[[140 109 136]
 [146 114 124]
 [112 148 105]]
:
[[114 124]
 [148 105]]

[[150 105 133 143 121]
 [152 106 128 139 131]
 [140 107 143 140 113]
 [151 108 138 148 115]
 [142 105 140 143 114]]
:
[[106 128]
 [107 143]]

[[137 153 133 155 131]
 [119  99 132 106 121]
 [110 156 116 133 112]
 [109 154 119 135 109]
 [153 113 131 127 154]]
:
[[ 99 132]
 [156 116]]

[[144 106 128 137]
 [121 127 108 131]
 [152  99 139 137]]
:
[[127 108]
 [ 99 139]]

[[133 118 111 121 107]
 [129 116 134 116 130]
 [134 123 118 124 117]]
:
[[116 134]
 [123 118]]

[[125 104 126 115 141]
 [132 136 142 124 133]
 [136 130 130 123 131]
 [128 126 135 121 122]]
:
[[136 142]
 [130 130]]

[[130 118 120 120]
 [100 147 125 129]
 [123 142 124 125]]
:
[[147 125]
 [142 124]]
---
[[145 144 140 112 111 141 118 106 107 110]
 [114 113 116 135 136 107 129 153 153 151]
 [139 140 113 137 139 148 148 119 120 115]]
:
[[145 114 139]
 [144 113 140]
 [140 116 113]
 [112 135 137]
 [111 136 139]
 [141 107 148]
 [118 129 148]
 [106 153 119]
 [107 153 120]
 [110 151 115]]

[[158 140 133 151 135 142 123 135 140 104]
 [126 141 147 139 134 140 119 120 148 130]
 [141 128 116 112 140 119 127 121 127 135]
 [134 126 121 120 134 124 143 139 122 143]
 [158 140 133 151 135 142 123 135 140 104]
 [111 121 134 138 115 133 151 153 116 140]
 [111 122 136 139 115 134 150 152 118 139]]
:
[[158 126 141 134 158 111 111]
 [140 141 128 126 140 121 122]
 [133 147 116 121 133 134 136]
 [151 139 112 120 151 138 139]
 [135 134 140 134 135 115 115]
 [142 140 119 124 142 133 134]
 [123 119 127 143 123 151 150]
 [135 120 121 139 135 153 152]
 [140 148 127 122 140 116 118]
 [104 130 135 143 104 140 139]]

[[121 128 121 117 119 119 117 127 127 117 126 151 151 150 117 128]
 [102 100 147 140 136 137 116 137 138 141 141 122 122 120 121 137]
 [152 154 109 119 122 122 140 117 116 119 114 134 134 136 135 117]
 [133 126 138 137 135 135 138 132 132 137 133 103 103 105 139 132]]
:
[[121 102 152 133]
 [128 100 154 126]
 [121 147 109 138]
 [117 140 119 137]
 [119 136 122 135]
 [119 137 122 135]
 [117 116 140 138]
 [127 137 117 132]
 [127 138 116 132]
 [117 141 119 137]
 [126 141 114 133]
 [151 122 134 103]
 [151 122 134 103]
 [150 120 136 105]
 [117 121 135 139]
 [128 137 117 132]]

[[124 128 133 143 140 114 136 128 113]
 [131 123 109 130 135 118 113 118 135]
 [120 125 123 127 143 114 113 118 135]
 [142 124 104 143 126 121 131 124 124]
 [124 127 133 143 143 114 136 130 113]
 [142 124 104 143 126 122 131 124 124]
 [120 125 119 127 143 114 109 118 135]]
:
[[124 131 120 142 124 142 120]
 [128 123 125 124 127 124 125]
 [133 109 123 104 133 104 119]
 [143 130 127 143 143 143 127]
 [140 135 143 126 143 126 143]
 [114 118 114 121 114 122 114]
 [136 113 113 131 136 131 109]
 [128 118 118 124 130 124 118]
 [113 135 135 124 113 124 135]]

[[128 139 123 147 110 139]
 [125 121 113 145 102 133]
 [125 126 115 147 103 135]
 [124 126 115 147 103 135]]
:
[[128 125 125 124]
 [139 121 126 126]
 [123 113 115 115]
 [147 145 147 147]
 [110 102 103 103]
 [139 133 135 135]]

[[127 157 109 155]
 [133 125 145 125]]
:
[[127 133]
 [157 125]
 [109 145]
 [155 125]]
